In the rows, zero is written as 128.
Each path below is one point turned by a fixed rotation once a step. After each direction that follows a path, write how fast that rotation turns it, in degrees each step (0 if it stays still).
Each turn is a multiple of 5 degrees from 10 to 175, or 0.
Each row of a path follows its step; steps can be skipped.
path 1
step 0: [132 134 123 126 129 131 125 136 126 129 118 129 132 129 127 137 139 130
 132 133 128 129 118 129 118 127 126 131 126 122 127 140 134 134 131 124
 135 130]
step 1: [117 126 132 129 130 122 128 130 121 132 133 123 139 133 128 132 123 122
 122 135 129 133 133 126 120 134 120 122 127 122 134 130 122 132 135 127
 132 131]
step 2: [128 121 130 131 137 121 128 123 124 134 132 125 117 126 131 124 125 128
 131 125 122 131 130 131 125 119 129 125 119 134 133 127 133 131 135 132
 129 142]
step 3: [127 135 127 130 136 130 124 121 124 123 128 124 125 135 127 130 135 129
 134 131 129 128 125 123 131 125 133 128 119 140 127 138 119 130 127 132
 117 120]
step 4: [128 125 125 134 122 121 124 130 132 123 133 131 137 131 132 122 130 136
 130 117 136 128 131 123 129 131 121 124 134 127 127 140 128 121 134 132
 120 128]
step 5: [124 134 130 123 129 130 124 127 141 135 134 129 130 130 128 135 129 135
 130 125 117 126 127 125 123 128 128 127 137 133 129 123 134 125 131 117
 121 138]
step 6: [125 124 137 118 128 130 129 132 123 128 121 139 127 134 124 137 131 128
 124 126 117 130 138 129 131 119 124 127 125 125 129 128 127 129 126 127
 120 121]
step 7: [122 113 139 126 120 133 128 131 124 130 123 119 128 127 133 131 131 133
 127 122 134 125 127 128 126 125 134 131 132 131 127 133 126 132 120 136
 131 133]
step 8: [128 125 125 122 127 132 126 133 136 129 128 115 131 119 128 122 128 133
 131 137 123 131 130 125 121 131 131 120 116 128 127 133 131 122 121 124
 129 124]
step 9: [128 134 132 140 121 125 121 127 129 130 117 130 121 127 126 131 122 131
 123 134 134 134 131 127 132 129 127 121 119 119 128 131 125 128 128 118
 122 134]
[130 128 129 127 126 127 127 127 122 127 128 128 128 129 126 130 128 129
 124 129 130 127 128 129 129 132 127 128 128 126 129 128 126 125 129 130
 125 128]
130
path 2
step 0: [127 121 128 129 131 130 135 124 130 122 128 123 134 121 120 125 128 120
 126 123 125 125 134 120 118 124 123 131 131 137 132 135 124 121 131 127
 132 125]
step 1: [136 121 127 126 122 127 119 134 130 127 125 123 131 125 131 131 116 123
 130 129 140 129 132 137 133 130 126 130 131 128 131 128 127 136 120 127
 130 131]
step 2: [125 138 124 121 130 131 128 124 128 127 136 121 134 126 130 126 126 116
 127 135 130 125 130 118 127 127 129 135 122 129 122 130 126 124 138 124
 134 127]
step 3: [125 117 130 122 127 122 126 141 137 125 122 122 132 127 126 129 125 129
 130 129 131 128 127 132 129 128 135 128 132 135 130 130 132 127 130 128
 126 114]
step 4: [135 135 121 123 125 132 130 129 130 126 133 131 132 133 121 121 119 125
 122 129 130 136 124 128 135 123 128 129 129 126 125 120 119 133 134 128
 137 127]
step 5: [133 129 131 132 129 120 121 138 131 124 129 128 130 129 122 123 136 125
 125 132 125 122 129 131 127 131 132 135 129 135 123 137 128 113 128 127
 130 126]
step 6: [136 137 129 123 131 128 123 128 140 129 122 127 126 129 121 125 121 128
 131 121 132 126 123 128 126 132 121 123 122 130 128 120 123 136 126 131
 127 119]
step 7: [132 133 137 131 119 120 128 126 125 122 137 131 128 127 128 123 128 124
 126 125 124 130 142 129 135 124 125 135 124 126 130 129 126 122 134 124
 130 122]
step 8: [125 125 127 137 138 127 119 130 139 123 121 128 128 127 121 136 124 127
 129 133 129 124 133 129 123 125 121 123 128 129 129 132 121 131 132 134
 132 125]
step 9: [133 131 130 123 115 134 130 130 131 127 134 126 131 123 129 129 130 126
 124 121 138 127 134 126 125 125 118 130 132 130 131 124 119 127 128 115
 127 127]
[124 127 130 126 127 124 129 127 130 127 130 127 128 128 127 131 127 132
 126 129 126 127 129 127 130 126 129 126 128 126 126 128 127 130 131 128
 127 128]
80
path 3
step 0: [131 137 118 125 131 133 126 117 139 125 134 124 129 130 121 127 126 117
 125 121 129 123 126 134 128 128 129 121 124 122 126 130 127 136 126 129
 123 117]
step 1: [127 127 129 121 141 134 123 118 139 120 130 130 122 132 123 129 122 128
 125 128 132 133 121 132 131 128 126 120 130 122 126 118 126 132 123 127
 127 119]
step 2: [132 129 136 121 137 131 124 125 134 122 134 133 130 147 133 130 117 134
 129 125 132 131 127 130 136 128 124 129 134 121 121 128 131 128 125 125
 131 129]
step 3: [130 134 122 129 125 123 121 123 132 126 125 135 130 144 134 128 122 125
 130 123 139 127 128 131 134 116 127 129 133 123 118 133 131 127 132 134
 126 133]
step 4: [126 127 121 128 130 124 115 118 131 123 122 124 126 133 123 125 121 123
 128 127 136 129 131 126 130 119 119 132 131 126 131 131 121 129 135 142
 121 135]
step 5: [124 135 127 128 128 130 116 120 134 124 132 118 126 131 119 132 118 130
 127 131 124 132 128 132 135 133 122 138 125 130 131 134 119 124 126 134
 121 133]
step 6: [122 130 124 136 124 133 122 125 139 129 125 128 123 136 125 137 122 135
 131 128 123 127 116 138 137 135 129 130 120 128 125 132 124 123 131 131
 126 123]
step 7: [125 118 123 131 130 133 124 121 139 132 124 128 131 141 131 131 121 129
 129 119 122 119 124 129 127 131 129 128 119 123 127 130 124 133 139 125
 128 121]
step 8: [125 125 127 123 133 127 122 117 140 135 137 123 132 135 128 127 124 119
 122 122 124 123 129 133 124 119 128 128 121 123 125 131 129 135 127 122
 121 121]
step 9: [125 129 129 122 141 125 125 123 140 132 133 124 126 134 121 136 127 124
 128 132 133 131 124 133 132 121 120 119 126 126 124 126 137 131 123 131
 119 121]
[134 126 128 133 128 128 126 130 128 131 126 128 127 130 130 128 126 126
 130 127 129 125 129 129 129 129 130 128 129 126 129 127 128 126 126 128
 128 128]
90
[128 126 126 129 125 129 128 129 131 128 129 127 130 128 127 127 126 127
 128 133 125 125 124 128 127 127 127 128 127 131 130 128 129 129 128 127
 129 131]
40
